Families of rows that turns and mirrors carry onto each other, the same ones carrying the whole set onto itself: the rest of each named row's family, in list order:
4 families of 8 rows:
pamu: [-17.3  16.3 -12.1  17.3 -21.4  14.1   5.5  50.7 -35.7  24.9  31.4  25.1
 -35.8]
ref: [ -3.0 -11.7  20.6 -43.4 -26.0  -4.3  32.9  10.1  16.6  34.7 -22.6  28.2
 -33.2]
buniv: [ -2.0  -9.5  19.0 -46.6 -24.6 -11.1  43.6  20.7   7.2  26.7 -19.8  26.1
 -25.1]
vebol: [  8.7   1.5 -16.7  39.7 -10.5  -2.9 -19.4  20.0  25.7  17.3 -22.5 -18.8
  21.2]
likab: [ 30.1 -17.6  19.2 -34.6  17.6 -23.9   0.2   5.1  21.8  22.6 -32.1  -1.8
  17.1]
tok: [ 20.5  21.3 -26.9  37.0  13.1  -2.9 -32.0  40.6 -12.5  15.1  28.5  -8.8
   1.9]
Gume: [  7.3  -5.2 -17.3  33.1  -3.1  -3.7 -28.5  19.8  29.8  20.4 -36.0  -9.6
   9.0]
buko: [ 22.2   8.0  17.5 -54.5   2.6  -6.6  24.6  21.3 -24.1  31.4  39.8  25.1
 -29.7]
Bul: [ 49.8   4.8   9.1 -27.0  38.7 -16.3 -23.0  10.8  -9.3  24.9  26.2  -6.1
  11.0]
Zifub: [-17.9 -13.1  36.9 -34.1 -22.8  -9.4  39.2  11.1   0.9  35.0 -15.9  21.3
 -26.8]
Gimuf: [-11.3  30.1 -12.2   9.5 -30.7  24.3  16.6  33.3 -35.4  29.7  37.8  18.8
 -24.6]
Kege: [ 15.8  12.3  19.8 -57.5   0.4   3.6   7.0  21.7 -22.2  35.8  39.4  31.3
 -28.6]
bado: [ 28.0 -18.8  20.3 -31.3  15.7 -17.8 -10.3  -4.5  29.5  31.0 -32.5   0.4
   7.6]
kat: [ 32.7 -12.9  20.6 -27.3  11.1 -16.8  -2.6  -7.4  26.9  28.3 -21.5 -11.6
  23.7]
Gepar: [ 39.8  -6.1  19.5 -29.4  41.3 -13.9 -26.1   9.9 -19.5  30.0  19.2  -0.1
  11.8]
dogal: [-10.2  27.3 -15.2   3.2 -25.0  20.3  -2.1  49.4 -23.6  27.0  40.7  28.1
 -37.4]
lisor: [-24.2   4.1 -19.9  22.1 -43.2   1.8  22.9  44.5   7.4  14.9 -20.9  16.6
 -23.4]
zer: [ 42.3  12.1  13.8 -23.3  31.3   0.1 -21.7  -2.7 -18.8  32.3  23.9 -11.3
  24.5]
miv: [ 10.1  -1.6  27.3 -50.4   1.4   0.0  19.7  23.3 -34.7  35.9  32.4  31.4
 -31.6]
dorob: [ 17.1  22.0 -24.1  28.7  10.5   9.2 -47.2  39.7 -11.3  20.6  27.8  -3.0
   2.1]
Reb: [-22.0   2.2 -13.8  21.5 -41.9   7.6  14.7  33.5  17.1  23.0 -22.0  20.6
 -30.8]
malo: [-34.1   0.5   1.2  32.1 -36.5   3.0  17.5  35.8   1.7  24.2 -17.4  10.2
 -26.3]
vuvab: [-22.8   8.6 -12.3  22.0 -52.2  10.4  28.1  33.2  12.6  20.3  -8.8  13.2
 -22.9]
lus: [ 10.4  -4.6 -18.3  31.6  -0.1 -13.2 -20.9  28.7  20.8  11.5 -33.4 -14.3
  18.1]
tevu: [ 17.5  14.5  23.8 -52.0  -3.7   8.1  24.0   6.7 -31.3  38.5  36.6  18.0
 -15.6]
Dis: [ -3.7  -6.3   1.7  41.1   3.3 -11.6 -25.0  20.1  14.6  20.0 -31.4 -17.4
  16.6]
tido: [ -6.6  23.6 -18.5  10.3 -24.3   9.3  14.9  49.0 -24.9  22.5  40.9  22.5
 -38.0]
zomiz: [ 15.4  10.0 -17.9  38.9  19.4   1.4 -41.2  38.1 -21.5  18.9  18.9  -6.1
   7.7]
siti: [  1.7  -7.3  26.6 -46.4 -29.1  -3.4  42.3   6.1  13.8  31.9  -8.1  19.3
 -17.2]
sop: [ 42.3   7.6  12.6 -32.1  36.5  -5.0 -38.5  14.0  -8.5  28.5  27.7   0.5
   9.1]
zomo: [ 14.7 -22.6  37.7 -24.4  20.3 -24.4  -3.8  -3.8  14.5  31.1 -29.2  -8.0
  12.4]
Ros: [ 14.7  27.9 -22.4  36.4   5.3  13.5 -29.6  25.7 -20.8  24.5  26.4 -13.3
  14.1]

The rest of the family of Dis: Zifub, Gimuf, zer, malo, tevu, zomo, Ros
The rest of the family of lus: buniv, likab, tok, buko, Bul, lisor, tido

